[-3.021 -1.217 -3.062 -0.849 -3.900 -2.921 -4.645 5.312 3.866 -3.145 -2.874 -2.958 4.200 0.026 -1.188 -3.307]
[2.876 0.485 1.495 1.829 -0.580 0.811 -1.937 0.556 -3.903 1.469 -1.368 -0.713 1.926 2.852 3.574 0.895]
=>
[2.876 0.485 1.495 1.829 -0.580 0.811 -1.937 0.556 -3.903 1.469 -1.368 -0.713 1.926 2.852 3.574 0.895]
[-3.021 -1.217 -3.062 -0.849 -3.900 -2.921 -4.645 5.312 3.866 -3.145 -2.874 -2.958 4.200 0.026 -1.188 -3.307]

[0.275 -1.514 -0.206 -4.821 0.570]
[0.286 -1.577 -0.215 -5.021 0.594]
[0.210 -1.155 -0.157 -3.678 0.435]
[0.250 -1.378 -0.188 -4.387 0.519]
[0.073 -0.404 -0.055 -1.285 0.152]
[0.140 -0.769 -0.105 -2.450 0.290]
[0.264 -1.454 -0.198 -4.629 0.547]
[0.175 -0.962 -0.131 -3.063 0.362]
[0.109 -0.598 -0.082 -1.906 0.225]
=>
[0.073 -0.404 -0.055 -1.285 0.152]
[0.109 -0.598 -0.082 -1.906 0.225]
[0.140 -0.769 -0.105 -2.450 0.290]
[0.175 -0.962 -0.131 -3.063 0.362]
[0.210 -1.155 -0.157 -3.678 0.435]
[0.250 -1.378 -0.188 -4.387 0.519]
[0.264 -1.454 -0.198 -4.629 0.547]
[0.275 -1.514 -0.206 -4.821 0.570]
[0.286 -1.577 -0.215 -5.021 0.594]

[-0.087 -0.665 -0.945 -5.407 -1.163 0.224 -2.081 -2.649 -0.640 -4.569 -5.407 -1.449 -1.600]
[-1.892 -1.976 -2.004 0.897 -1.494 -0.843 -1.503 3.514 -0.319 2.086 0.897 -1.417 2.803]
[1.096 1.132 1.602 0.047 -1.050 0.845 -0.951 -1.559 -0.218 -0.086 0.047 -1.111 -1.259]
=>
[1.096 1.132 1.602 0.047 -1.050 0.845 -0.951 -1.559 -0.218 -0.086 0.047 -1.111 -1.259]
[-0.087 -0.665 -0.945 -5.407 -1.163 0.224 -2.081 -2.649 -0.640 -4.569 -5.407 -1.449 -1.600]
[-1.892 -1.976 -2.004 0.897 -1.494 -0.843 -1.503 3.514 -0.319 2.086 0.897 -1.417 2.803]

[1.847 2.112 1.119]
[0.574 -2.880 -0.804]
[-2.595 -2.914 -2.159]
[2.310 3.571 5.035]
=>
[2.310 3.571 5.035]
[1.847 2.112 1.119]
[0.574 -2.880 -0.804]
[-2.595 -2.914 -2.159]

[2.343 1.130 -2.666 -0.135 -1.208 1.340]
[2.129 4.945 -1.482 -0.340 -3.034 1.151]
=>
[2.129 4.945 -1.482 -0.340 -3.034 1.151]
[2.343 1.130 -2.666 -0.135 -1.208 1.340]

[1.983 1.108 1.592 0.703 3.818 -1.025 -0.620 2.678 1.605 1.437 -0.604 -0.257 0.801 1.468 2.171]
[3.265 3.942 4.067 2.770 1.864 1.787 0.840 -1.723 -1.155 5.352 1.049 1.831 3.006 1.357 0.070]
[-2.767 -1.555 -2.155 -1.220 -2.832 1.778 1.244 1.417 3.866 -2.759 2.495 1.034 -1.343 -1.680 -0.944]
[-0.384 0.074 0.620 -0.936 1.098 -2.536 -1.666 0.852 1.163 -0.193 -2.074 -0.181 0.734 0.314 -0.407]
=>
[3.265 3.942 4.067 2.770 1.864 1.787 0.840 -1.723 -1.155 5.352 1.049 1.831 3.006 1.357 0.070]
[1.983 1.108 1.592 0.703 3.818 -1.025 -0.620 2.678 1.605 1.437 -0.604 -0.257 0.801 1.468 2.171]
[-0.384 0.074 0.620 -0.936 1.098 -2.536 -1.666 0.852 1.163 -0.193 -2.074 -0.181 0.734 0.314 -0.407]
[-2.767 -1.555 -2.155 -1.220 -2.832 1.778 1.244 1.417 3.866 -2.759 2.495 1.034 -1.343 -1.680 -0.944]

[1.850 2.339 2.519 2.281 -2.302 0.805 1.528]
[-2.268 -4.307 -5.537 -4.866 5.862 -2.441 -2.302]
[-1.751 -2.590 -2.792 -2.723 2.815 -0.999 -1.471]
[-0.129 -0.836 -0.827 -1.067 1.141 -0.421 -0.253]
=>
[1.850 2.339 2.519 2.281 -2.302 0.805 1.528]
[-0.129 -0.836 -0.827 -1.067 1.141 -0.421 -0.253]
[-1.751 -2.590 -2.792 -2.723 2.815 -0.999 -1.471]
[-2.268 -4.307 -5.537 -4.866 5.862 -2.441 -2.302]
